Here are some points:
[-1.01 -0.53 -2.07  0.4  -1.09 -0.26  0.36  0.49  0.85 -0.45  0.66 -0.43]
[-1.63 -0.16 -1.42  0.03  0.09 -1.7   0.54  0.91  0.8  -0.9  -1.38  0.46]
[-1.24  0.68 -1.02  0.    0.02 -1.61  0.07  0.46  1.02 -1.08 -1.51  0.04]
[-1.85 -1.65 -2.78  0.98 -0.95 -2.76  0.42 -0.08  1.14  2.1   0.38 -0.18]
[ 1.03 -0.88 -0.84 -0.36 -2.38 -0.52  0.45  0.    2.27 -0.36  2.6  -0.7 ]
[ 1.21  0.78 -0.23  0.74  0.77  0.78 -0.05 -0.22 -0.08  0.09  1.61 -0.27]
[-0.59 -0.3   0.06 -0.41  0.19  1.41  0.01 -2.34 -0.23  0.16 -0.47  0.28]
[-1.91 -1.61 -1.89  0.75 -0.2  -0.97  0.82  1.99 -0.09  0.34 -0.79  0.8 ]
[-0.79 -0.49 -1.75 -1.09 -0.14  2.05  0.68  0.62 -0.47  0.25  0.03  0.22]
[ 0.26 -0.3  -0.17  0.68 -0.31  0.67  0.32  0.09  0.65  0.82  1.1   0.7 ]
[ 1.48  2.74  4.05 -1.6   0.18 -0.6   1.29 -0.3  -0.32 -0.18 -1.38  0.35]
[ 0.82  1.61  2.78 -1.7   1.32 -0.3  -0.94 -1.43  0.37 -1.5  -0.6  -1.35]
[-3.05 -2.34 -3.48  1.53 -0.71 -3.06  0.26  0.91  0.33 -0.64 -0.54 -0.34]
[-0.36  0.72 -1.45  0.81 -0.13 -0.06 -0.03  0.62  0.35 -0.36 -0.45  0.89]
[-1.31  0.78  0.82 -2.44 -1.11  1.83  0.99 -0.51  2.95 -1.18  2.17  0.  ]
Here are 13 more points, each followed by its number:
[ 1.18  2.8   3.57 -1.53  0.86 -1.04  2.36 -0.72  0.87 -0.08 -0.29 -0.53] 0
[ 0.76 -0.15 -0.36 -0.14  0.88 -1.31 -1.01 -0.07 -0.35 -0.45 -0.23  0.33] 1
[ 1.71 -1.31  1.36  1.13 -0.09 -0.09  1.12  0.13  0.02  0.1   1.6  -0.33] 2
[-1.74 -0.16 -0.44 -0.31 -0.44  1.2   1.25  0.26 -0.18 -0.31 -0.9   0.1 ] 3
[-1.36 -0.15 -1.37 -1.48  1.11 -1.76  1.11  0.74 -0.03  0.44 -2.04  0.36] 4
[ 0.06  1.16  1.14 -0.93  0.3   0.14 -0.29  0.93  0.1  -0.13 -2.3   0.27] 5
[ 2.89  1.85  3.07 -0.46  0.36 -0.25 -0.07 -0.93 -2.38  0.95  2.6   0.16] 6
[ 1.08  0.93  2.73 -1.21  1.23  0.88 -0.21 -1.87 -0.79  0.21 -0.04  0.17] 7
[-0.92 -0.62 -3.4   0.88 -0.42  0.84 -0.15  0.41 -0.47  0.29 -0.65 -0.47] 8
[-0.73 -0.65 -0.55 -0.8   0.42 -1.79 -0.35  1.4  -0.35 -0.12 -0.89  0.19] 9
[-1.44 -0.58 -2.25  0.08 -0.44  0.32 -0.85  0.29  0.9   0.66 -0.78 -1.64] 10
[ 1.57 -0.96  0.77  1.55  0.98 -1.55  1.46 -0.51  0.42  0.55  0.86 -0.71] 11
[-0.95  0.68 -0.01 -1.23  0.57  1.03 -0.36 -0.48 -0.66 -0.43 -0.37 -0.48] 12
Which three of these numbered points are nearest to each point below, looking only along the 5 directions in which the first points spread most? Their numbers follow each, nearest first.
[ 2.52  1.35  1.77  0.53  0.01  1.42 -0.17 -0.15 -1.1   0.56  0.58  0.  ] > 6 7 2
[-0.48  1.03  0.22 -0.45  0.52 -0.4  -1.23 -0.4   0.2   0.27 -0.93 -0.21] > 1 12 5
[-1.2   0.59 -0.47 -0.1  -0.23 -1.46  0.45  1.08  0.24 -3.02 -1.53  0.12] > 4 9 5
[-1.33 -1.45 -0.17  0.46 -0.12 -0.64  1.11  1.32  0.3   0.13  0.39  0.63] > 9 3 10
[ 1.4   1.5   1.64 -1.39  0.15 -0.67 -0.82 -0.92 -1.26  0.4   0.    0.49] > 7 1 5
[ 0.84  1.25  3.87 -0.56  0.91 -1.58  0.88 -0.26  2.04 -1.33  0.45 -0.68] > 0 7 5
[ 0.39 -2.75 -2.83  1.39  0.79  2.03 -0.66  1.27 -1.01 -0.55  0.19  1.49] > 8 10 3
